Named turns come first, each shown by rows before and after it. Which turns, in which order, take the first row of each pair that follows to the second? Write the first one first, as in the answered first pair.
J997 (before |-> after):
-0.987  -0.218  0.474  0.059  -0.606  -0.309  1.115  -0.517  -0.666  0.549  0.051  0.382  -0.202  -0.619  -0.195  0.652  -0.843  -1.082  0.663  0.051  0.154  -0.187  1.054  -0.176  -0.813  0.269  -0.164  -0.318  0.935  0.310  0.468  0.088  0.334  -1.123  -1.161  0.388  0.169 |-> -1.074  -0.439  0.549  -0.327  -0.303  -0.383  1.015  -0.392  -0.591  0.541  0.040  0.245  -0.245  -0.510  0.036  0.321  -0.866  -0.967  0.908  0.136  -0.138  -0.212  0.924  0.213  -0.466  0.058  -0.114  -0.288  1.435  0.484  0.760  -0.021  0.744  -1.087  -1.029  0.576  0.330
0.947  0.453  -0.962  0.095  -0.362  -0.512  -0.718  -1.228  1.894  2.309  -0.888  -1.817  0.518  0.984  0.312  2.876  -0.257  -0.924  0.383  -0.893  -0.050  -0.336  -1.066  1.084  1.395  0.451  1.477  -0.566  0.016  1.575  0.896  2.616  0.063  0.914  -0.580  0.082  -1.100 |-> 0.835  0.664  -1.076  0.158  0.041  -0.427  -0.618  -1.086  1.918  2.070  -0.931  -1.586  0.441  1.218  0.264  2.815  -0.140  -0.832  0.294  -1.036  0.208  -0.379  -1.019  1.100  1.455  0.650  1.856  -0.487  -0.031  1.474  0.959  2.711  0.218  1.066  -0.396  0.155  -1.290
0.234  0.032  0.847  1.154  2.481  1.367  1.184  3.537  -1.813  -2.512  2.800  1.411  -1.094  0.317  1.514  -1.583  0.122  -0.219  1.677  -1.627  0.156  0.066  -1.207  -2.158  -1.907  3.074  -0.397  0.471  -0.413  -1.702  1.408  0.777  -1.475  -0.186  -1.747  0.403  0.031 |-> 1.045  0.368  1.301  1.723  1.276  0.519  0.362  2.872  -1.994  -1.962  3.204  1.756  -1.240  -0.702  1.002  -0.820  -0.654  -1.087  1.764  -1.005  0.265  0.652  -1.092  -2.430  -2.574  3.041  -0.962  0.068  -0.412  -1.109  1.327  0.204  -2.562  -0.464  -1.739  -0.149  0.129
0.205  -2.119  -0.516  -1.377  2.348  -0.565  -1.519  -0.373  0.374  1.622  1.435  -3.273  -2.891  1.120  1.298  -1.938  -1.155  -0.309  0.356  -0.806  -0.417  3.009  -1.451  -1.378  -2.797  -2.580  -0.342  0.988  1.812  0.415  2.452  1.838  0.717  -1.635  -0.760  2.740  1.061 |-> -0.640  -1.554  -0.938  -1.548  3.319  -0.125  -0.458  -0.104  0.312  0.558  0.916  -2.911  -2.594  2.096  1.789  -2.071  0.146  0.292  -0.309  -1.913  -0.064  2.037  -1.256  -2.130  -3.310  -1.989  0.170  1.712  0.688  0.212  2.195  2.386  1.014  -1.022  -0.932  2.817  0.874
J100 (before |-> after):
-0.932  0.429  0.035  1.421  0.847  -0.188  0.234  -0.482  -1.813  -1.416  -0.191  0.729  -0.118  -1.497  -0.024  0.982  1.222  -0.463  -1.827  -0.017  0.786  -0.140  -0.632  -1.229  -0.425  0.247  -0.465  -0.005  -1.926  0.419  0.687  0.465  -0.374  0.037  -0.422  0.908  -0.592 |-> -1.028  0.221  0.277  1.412  1.245  0.278  0.454  -0.444  -1.878  -2.014  -0.250  0.336  -0.301  -1.142  0.175  0.629  1.716  0.057  -1.882  0.028  0.636  -0.438  -0.211  -1.025  -0.542  0.226  -0.243  0.125  -1.668  0.044  0.858  0.582  -0.015  -0.025  -0.238  1.247  -0.385
-2.073  0.936  0.674  1.782  1.449  1.769  1.200  0.862  -0.827  -1.941  -1.559  -0.862  -0.678  0.819  0.847  -1.083  -0.253  -0.593  0.225  -0.202  -0.859  -1.947  -1.823  0.904  -0.101  0.894  0.337  1.428  1.406  0.036  1.202  -0.328  0.578  1.802  -1.605  -0.033  0.005 |-> -1.389  0.658  0.726  1.280  2.293  2.274  0.043  0.915  0.761  -2.008  -1.688  -0.927  -0.465  1.496  1.242  -1.493  -0.118  0.276  0.508  -0.733  -0.505  -1.631  -1.920  1.107  0.314  0.189  1.103  1.405  1.049  -1.238  0.445  0.245  0.850  2.081  -0.494  -0.357  -0.025
-2.068  0.460  -2.404  0.225  -1.642  0.469  3.124  0.280  -0.557  1.000  -2.192  -0.033  0.191  1.133  -0.345  0.695  1.450  0.014  0.505  -0.143  -0.198  -1.487  1.002  0.540  -0.392  -0.453  0.059  -0.417  0.068  0.884  -0.029  0.378  3.082  1.271  -1.438  1.667  -1.939 |-> -1.841  0.262  -2.296  -0.195  -0.505  0.824  2.643  0.196  -0.117  0.805  -2.185  -0.310  0.486  1.775  0.072  0.076  1.852  0.504  0.946  -0.657  -0.058  -1.323  0.912  0.819  -0.147  -0.686  0.792  -0.394  -0.229  0.376  -0.342  0.777  3.276  1.298  -0.825  1.688  -1.812
J146 (before |-> after):
2.031  0.105  1.063  1.585  0.327  -0.699  -1.516  -1.613  -1.753  0.032  0.866  1.056  0.367  -0.729  0.772  0.138  -1.874  -1.732  -1.198  -1.785  -0.835  0.753  1.419  -1.134  0.009  -0.871  0.585  -0.334  -0.840  0.445  0.238  1.517  -0.886  -0.789  1.605  -0.884  -0.042 |-> 1.491  -0.192  1.184  1.195  1.971  0.157  -1.581  -0.925  -1.361  -0.909  0.885  0.768  0.376  0.051  1.162  -0.656  -0.840  -1.115  -1.108  -2.288  -0.705  0.304  1.401  -0.884  0.218  -0.834  1.512  -0.161  -0.561  -0.476  0.262  2.168  -0.082  -0.722  1.970  -0.202  0.209
0.674  0.877  -1.262  0.443  2.092  0.458  -2.033  -1.138  1.946  -0.843  -0.672  1.716  -0.067  0.302  -0.553  -0.841  0.622  0.890  -0.886  -2.435  0.139  -1.315  -0.313  0.083  0.435  0.802  1.317  0.263  -1.862  -1.060  -0.997  1.162  -0.629  -0.190  1.497  -1.508  -1.307 |-> 0.410  1.715  -1.849  0.887  0.788  -0.311  -0.891  -1.374  0.915  -0.764  -1.003  2.649  -0.105  -0.048  -0.801  0.511  0.301  0.449  -1.393  -2.060  0.566  -1.621  -0.316  -0.623  -0.561  1.757  0.640  0.412  -2.318  0.235  -0.636  0.558  -1.559  -0.069  0.262  -1.679  -1.751
-2.861  0.835  0.739  -0.328  2.090  0.513  0.924  -0.154  -1.138  -1.478  1.690  2.529  -0.336  -0.230  0.146  0.197  1.703  0.230  -1.156  -0.280  -0.661  -2.341  0.457  -1.885  -1.353  1.277  0.414  0.384  -1.071  1.066  0.322  0.705  -0.646  -1.346  -1.554  2.392  1.157 |-> -0.218  0.534  0.950  -0.013  -1.520  -1.045  -1.204  -1.987  -0.505  1.274  2.410  2.356  -0.199  -1.966  -1.167  1.318  -1.104  -1.370  -0.221  1.605  -1.039  -0.155  0.369  -0.736  -0.569  0.285  -0.879  -1.030  -0.587  2.025  -0.269  -0.614  -1.915  -2.353  -1.201  0.766  0.491
Pairs:
(two turns a pair)
-1.464  -0.249  0.498  1.345  3.746  -0.379  1.644  0.474  0.941  -1.477  0.520  -3.802  -4.243  -1.655  0.594  -1.831  0.002  -0.867  -1.277  2.104  -0.023  2.187  0.237  0.254  1.708  -0.536  -0.469  -0.909  2.730  0.679  0.922  0.894  -0.324  -0.481  0.440  2.093  1.308 |-> -0.934  0.435  0.266  1.920  1.246  -1.540  1.717  -0.404  0.073  -0.063  0.560  -3.454  -3.815  -2.953  -0.222  -0.676  -0.928  -2.257  -1.447  2.784  0.195  2.630  0.072  -0.034  1.149  -0.064  -1.527  -1.193  2.634  2.206  1.017  -0.193  -1.515  -0.833  -0.558  1.247  1.057 -> J146 J146
-0.488  2.183  0.644  0.791  0.203  -0.670  -1.261  -1.654  -3.260  -2.065  2.707  0.146  -1.685  -2.613  1.727  -1.044  1.158  1.079  -0.034  -1.727  1.167  0.045  -0.984  2.106  -2.633  -0.541  -1.820  2.072  0.720  -2.301  -2.165  -0.922  0.215  -2.459  1.847  -2.601  1.312 |-> -0.633  1.635  0.926  0.138  0.659  0.070  -1.247  -1.210  -2.631  -2.055  2.432  -0.777  -1.809  -1.972  2.070  -1.969  1.018  1.462  0.596  -1.369  0.600  -0.022  -1.233  2.889  -1.862  -1.197  -1.588  1.992  1.651  -2.802  -2.008  -0.789  1.041  -2.834  2.377  -2.319  1.653 -> J997 J997
-0.262  -0.239  0.733  0.066  -1.506  0.870  0.885  -1.895  0.703  -0.813  -0.580  -0.990  -0.313  0.132  1.403  -2.202  -1.542  0.147  1.842  2.928  -0.550  0.285  1.044  0.106  0.164  0.412  -2.132  0.128  0.817  -1.027  0.433  1.545  4.023  -1.199  0.471  0.379  -0.691 |-> -1.366  1.025  0.310  0.722  -1.025  0.632  2.505  -1.577  -0.236  -2.022  -0.962  0.255  -0.360  0.306  1.609  -1.408  -0.398  0.301  0.580  1.612  0.109  -0.907  1.254  -1.334  -1.044  1.565  -2.165  1.033  -0.248  -0.144  0.670  1.596  3.588  -0.272  -0.931  0.475  -0.853 -> J146 J997
2.065  0.009  -1.305  -0.641  1.478  1.359  -2.010  -1.244  2.493  -1.018  0.675  -4.471  2.162  1.297  -1.225  0.821  0.735  -0.100  1.829  -1.509  1.374  2.122  -0.260  -0.188  2.587  -2.262  1.067  -1.393  -2.323  -1.610  -2.154  3.195  -0.071  0.415  0.995  -2.066  -0.909 |-> 1.399  2.052  -2.130  0.753  -1.988  -0.578  0.862  -2.296  -0.230  -0.758  0.052  -2.724  2.146  0.011  -2.083  3.689  0.049  -2.002  0.430  -1.119  2.185  1.217  -0.078  -2.004  0.314  -0.144  -0.898  -0.884  -3.830  1.998  -1.248  1.710  -2.064  0.850  -2.386  -2.616  -1.997 -> J146 J146
2.771  -0.563  -0.222  -1.372  -0.178  -1.067  -4.363  -1.469  1.357  -0.592  0.231  -0.120  0.446  -1.041  0.236  -0.835  -1.460  0.088  -0.079  -2.267  0.076  1.991  -0.427  -0.087  -1.000  0.179  0.362  -0.018  -2.635  0.699  -1.311  -1.022  -0.653  -1.754  1.337  0.131  -0.273 |-> 0.834  0.625  -0.889  -0.753  0.070  -1.299  -1.370  -1.105  -0.507  -1.816  -0.654  1.008  0.439  -0.665  0.541  0.279  0.150  0.357  -1.654  -2.897  0.413  0.039  -0.005  -1.606  -2.870  1.890  -0.117  1.058  -3.776  1.791  -0.692  -1.277  -0.770  -0.595  -0.797  0.653  -0.345 -> J146 J146
0.571  0.250  1.045  -0.013  -1.019  -0.646  0.301  -0.531  0.140  0.312  0.020  0.618  0.441  -0.513  -0.107  -0.230  -0.365  -0.437  0.286  0.447  -0.387  0.492  0.021  -0.471  0.159  -0.533  -0.600  0.991  -0.719  0.699  -0.041  -1.196  -0.847  -0.762  0.443  -0.580  0.485 |-> -0.281  0.461  1.037  -0.037  0.415  0.144  1.189  0.428  -0.139  -0.749  -0.299  0.775  0.193  0.460  0.293  -0.777  0.929  0.406  -0.235  -0.169  -0.582  -0.623  0.076  -0.734  -0.115  -0.137  0.090  1.358  -0.805  0.178  0.135  -0.755  -0.291  -0.649  0.294  0.301  0.801 -> J146 J146
-2.673  0.401  -1.171  -0.547  1.179  0.290  3.976  2.152  -2.306  -1.166  -0.517  0.096  -0.567  -0.079  1.038  -0.202  -0.736  2.218  0.115  0.280  -1.355  -1.601  0.871  1.169  0.353  0.856  0.716  1.799  0.858  -0.044  1.901  -1.672  1.024  0.708  -0.416  1.214  0.410 |-> 0.826  0.246  -0.607  0.349  -2.608  -1.611  0.430  0.032  -1.379  1.687  0.872  0.181  -0.505  -2.394  -0.429  1.362  -3.934  0.236  0.746  2.013  -1.282  1.151  0.583  1.948  0.720  -0.179  -0.927  0.048  0.955  0.951  0.524  -2.758  -1.687  -0.374  0.495  -1.103  0.035 -> J997 J146
-0.453  -0.155  -0.797  -1.716  -0.654  1.231  0.219  1.055  -0.015  -0.856  -0.903  1.479  1.127  1.912  0.816  -0.064  0.786  0.377  0.721  -1.368  -0.400  -0.777  -0.774  1.486  0.297  -0.080  1.040  -1.897  0.389  0.065  -0.518  -0.432  2.029  0.300  -0.303  -0.205  -1.438 |-> 0.532  -0.219  -0.776  -1.360  -2.110  0.586  -0.686  0.384  -0.324  0.193  -0.555  1.405  1.034  1.040  0.375  0.410  -0.250  -0.510  1.132  -0.635  -0.422  -0.022  -0.585  2.137  0.629  -0.289  0.489  -2.502  0.682  0.677  -0.948  -0.964  1.377  -0.171  0.092  -0.852  -1.577 -> J146 J146
2.386  0.425  0.064  2.299  -0.760  -0.436  -1.529  -0.836  0.375  0.588  -1.383  -2.323  -0.310  -1.049  1.403  -1.652  -0.008  -1.741  0.917  -0.575  1.861  0.359  -0.679  -1.444  -0.937  -0.085  -1.551  -1.169  0.370  -5.047  -2.365  2.776  -2.377  -2.528  1.141  -0.751  -0.278 |-> 1.435  0.647  0.197  2.164  0.947  0.583  -0.459  -0.109  0.215  -0.328  -1.690  -2.476  -0.412  -0.280  1.758  -2.547  1.313  -1.277  0.798  -1.154  1.776  -0.680  -0.368  -1.622  -1.284  -0.039  -0.908  -0.605  0.638  -5.532  -1.979  3.365  -1.594  -2.227  1.095  0.100  0.254 -> J100 J146
-1.717  -0.274  0.272  -0.490  -0.395  0.432  -2.194  1.132  -1.066  -3.029  2.027  0.876  -2.159  -2.556  1.208  -2.407  -0.911  -0.378  2.242  4.280  -0.106  1.283  0.727  0.155  -0.939  -1.428  0.742  2.076  2.191  -0.605  0.657  -1.096  1.628  -2.887  1.464  -0.605  0.963 |-> -2.558  0.857  -0.030  0.051  -1.853  -0.323  -0.532  0.761  -2.685  -3.086  1.568  1.906  -2.080  -2.952  1.070  -0.787  -0.574  -0.982  1.238  4.174  0.370  0.613  0.958  -1.136  -2.456  -0.109  -0.166  2.387  1.323  1.144  1.167  -1.769  0.821  -2.669  -0.382  -0.719  0.543 -> J146 J146
-0.501  0.912  0.665  -0.306  2.841  0.793  1.492  1.489  0.696  -2.726  -0.657  0.582  -0.770  1.192  1.373  0.828  0.926  0.902  -2.311  -1.513  0.990  -2.507  -0.554  -1.855  -0.554  0.702  1.352  0.769  -1.373  -0.042  -0.588  0.534  -0.520  0.618  0.474  -0.054  0.092 |-> 2.609  0.415  1.521  0.424  -0.117  -0.770  -2.014  -0.140  1.392  -0.397  0.883  0.535  -0.662  -0.941  0.270  1.644  -2.064  -1.092  -1.281  0.071  0.837  0.416  -0.611  -1.264  -0.060  -0.445  -0.022  -0.805  -0.686  0.462  -1.673  -0.401  -2.894  -0.905  1.589  -1.972  0.171 -> J997 J146
2.767  -0.605  0.208  -1.350  -0.942  -1.250  -2.754  -0.450  2.425  1.055  0.959  0.264  1.764  0.728  -1.012  0.886  -0.279  -0.008  0.475  -1.091  0.778  0.797  -1.247  1.392  1.238  -1.167  0.578  -1.272  -0.302  -1.090  -0.546  -0.803  -1.003  -0.346  2.139  -0.964  -1.348 |-> 1.094  0.834  0.582  -0.404  0.943  -0.758  -0.387  0.414  1.093  -1.734  0.686  1.673  1.679  1.378  -0.537  1.392  2.244  0.593  -1.327  -2.903  1.988  -1.097  -0.708  -0.902  -0.855  1.047  0.931  0.173  -2.287  -0.931  -0.227  -0.193  -1.687  1.018  0.462  -0.332  -1.397 -> J146 J997
0.922  1.611  -0.336  -0.941  -3.262  0.923  0.423  -1.354  -0.993  1.800  1.050  0.181  -0.947  0.654  -0.313  1.939  -2.184  0.191  -1.092  0.770  -1.200  1.185  -0.373  -0.719  1.738  -0.727  0.279  -1.000  -1.833  2.328  -0.788  -4.323  -2.203  1.465  0.082  0.487  -0.656 |-> -1.493  1.353  -0.348  -1.649  1.009  2.831  2.301  0.530  -0.969  -1.080  0.390  -0.085  -0.972  2.882  1.020  0.095  0.842  2.195  -1.751  -1.288  -1.093  -1.153  -0.213  -1.492  1.425  -0.107  1.835  0.048  -2.378  0.599  -0.284  -2.621  -0.372  2.446  0.277  2.159  -0.011 -> J146 J146
-0.427  -1.766  0.425  -1.244  -0.164  -0.185  -3.364  0.206  -0.481  0.372  -2.242  -2.734  -1.817  1.481  2.260  -2.552  1.958  -0.441  2.614  1.712  -0.699  4.327  -1.607  -1.597  0.449  -0.990  -1.654  -0.646  3.658  -2.887  0.260  -1.614  1.012  1.436  -0.162  2.944  2.227 |-> -1.693  0.084  -0.382  -0.407  1.134  -0.379  -1.137  0.684  -1.325  -1.794  -3.077  -0.726  -1.300  2.662  2.760  -1.005  4.882  0.457  -0.044  -0.969  1.263  2.112  -0.910  -4.336  -1.896  1.119  -0.941  0.959  0.255  -2.234  -0.152  -1.109  -0.215  3.324  -1.850  2.760  1.248 -> J997 J997
0.372  -0.601  0.451  0.746  1.640  0.097  -1.115  0.648  0.049  -1.050  0.402  0.060  -0.526  0.804  1.068  -1.276  1.740  0.948  -0.120  -1.135  0.742  0.542  0.169  -0.256  -0.248  -0.826  1.328  0.287  -0.985  -1.111  -0.645  0.654  -0.176  0.650  0.563  0.189  0.357 |-> 1.685  -0.340  0.194  1.394  -1.267  -1.379  -2.030  -0.840  -0.301  0.390  0.777  0.334  -0.399  -0.725  0.071  0.168  -0.135  -0.496  0.194  0.090  0.679  1.427  0.029  -0.152  -0.354  -0.849  -0.177  -0.589  -0.881  0.473  -0.511  -0.737  -1.578  0.178  0.133  -0.989  0.237 -> J146 J146
1.646  -0.899  1.483  1.379  1.621  -2.394  0.601  -0.325  -1.869  -2.613  1.942  -0.689  -0.220  -0.371  -0.093  -2.562  -2.961  -1.594  2.740  1.012  -0.241  0.100  0.201  0.764  -1.150  3.005  -1.170  -0.293  5.199  1.406  -0.987  -3.392  0.657  -1.467  0.908  0.989  1.171 |-> 1.426  -1.437  1.591  0.832  4.095  -1.432  0.002  0.475  -0.634  -3.697  2.006  -0.908  -0.149  1.151  0.707  -3.693  -1.712  -0.107  2.872  -0.140  0.191  -0.278  0.380  0.913  -0.575  2.520  0.163  0.170  4.754  -0.198  -1.324  -2.368  1.659  -1.099  1.987  1.551  1.426 -> J146 J100
0.367  -0.201  0.097  0.943  -0.682  -1.452  -0.208  -0.102  -0.032  -0.005  0.046  1.768  0.084  -0.995  -0.467  0.678  -0.465  -1.913  -0.313  -0.447  0.578  0.296  0.658  -1.279  -1.945  -0.052  -1.107  -0.025  -0.148  2.224  -0.561  -1.000  -1.999  1.277  -1.342  -0.011  0.570 |-> -0.448  -0.857  0.631  0.245  2.905  0.532  -0.674  1.321  1.183  -1.736  0.032  0.892  -0.100  0.688  0.823  -1.863  1.397  0.039  0.273  -1.732  0.434  -0.373  0.639  -0.974  -1.098  -0.622  0.654  0.370  0.230  -0.310  -0.884  0.539  -0.293  1.703  -0.229  0.966  1.067 -> J146 J146
2.079  -2.010  -0.868  1.040  0.366  -0.509  0.796  0.470  -0.841  0.029  -0.549  -2.471  2.211  0.511  -1.367  -2.365  1.507  1.772  2.956  0.736  0.976  -0.064  2.241  0.429  -1.368  -0.166  0.458  -0.164  1.553  -0.820  0.989  -1.252  -0.409  1.326  -1.675  -0.159  1.406 |-> 2.340  -2.016  -0.865  1.242  -0.448  -1.074  0.921  0.021  -1.259  0.588  -0.456  -2.340  2.238  0.226  -1.764  -1.768  1.022  1.369  2.880  1.283  1.201  0.246  2.216  0.506  -1.851  -0.101  -0.176  -0.267  1.558  -0.077  1.032  -1.661  -0.889  1.216  -2.223  -0.528  1.157 -> J146 J146
-2.017  -0.972  -0.019  0.001  -2.098  -2.494  3.388  -0.817  -0.516  -0.616  1.221  -0.216  -0.708  -2.341  0.449  0.685  -1.488  -2.158  2.759  0.464  -1.326  0.205  0.858  -0.213  0.427  1.681  -1.764  -0.404  1.140  2.544  1.566  -0.927  1.048  -0.456  -1.040  0.811  2.476 |-> -2.806  -1.669  0.409  -0.710  1.381  -0.934  3.176  0.566  0.394  -2.255  0.890  -0.959  -0.814  -0.503  1.622  -1.583  0.155  -0.586  3.015  -0.827  -1.374  -0.442  1.050  0.119  1.353  1.101  -0.125  0.080  1.285  0.467  1.664  0.540  3.171  -0.143  0.117  1.720  2.843 -> J146 J146
-0.310  3.022  -2.392  0.476  -0.726  -1.884  -0.210  -0.585  -1.424  0.145  1.474  2.245  -0.955  0.135  -0.616  -0.121  3.476  -1.014  1.346  -0.604  2.772  1.267  -0.085  -0.332  -2.061  1.032  -1.363  -0.294  2.175  0.280  4.253  2.351  0.364  -1.264  -1.490  0.558  0.033 |-> 0.556  1.696  -1.743  -0.311  -0.287  -1.158  -2.254  -0.610  -0.221  0.997  2.120  1.018  -1.103  -0.052  -0.600  -1.385  2.495  -0.658  2.555  0.059  1.990  2.515  -0.519  1.044  -0.454  -0.378  -0.982  -1.087  3.444  -1.228  3.608  2.629  0.940  -2.022  0.238  0.632  0.686 -> J997 J146
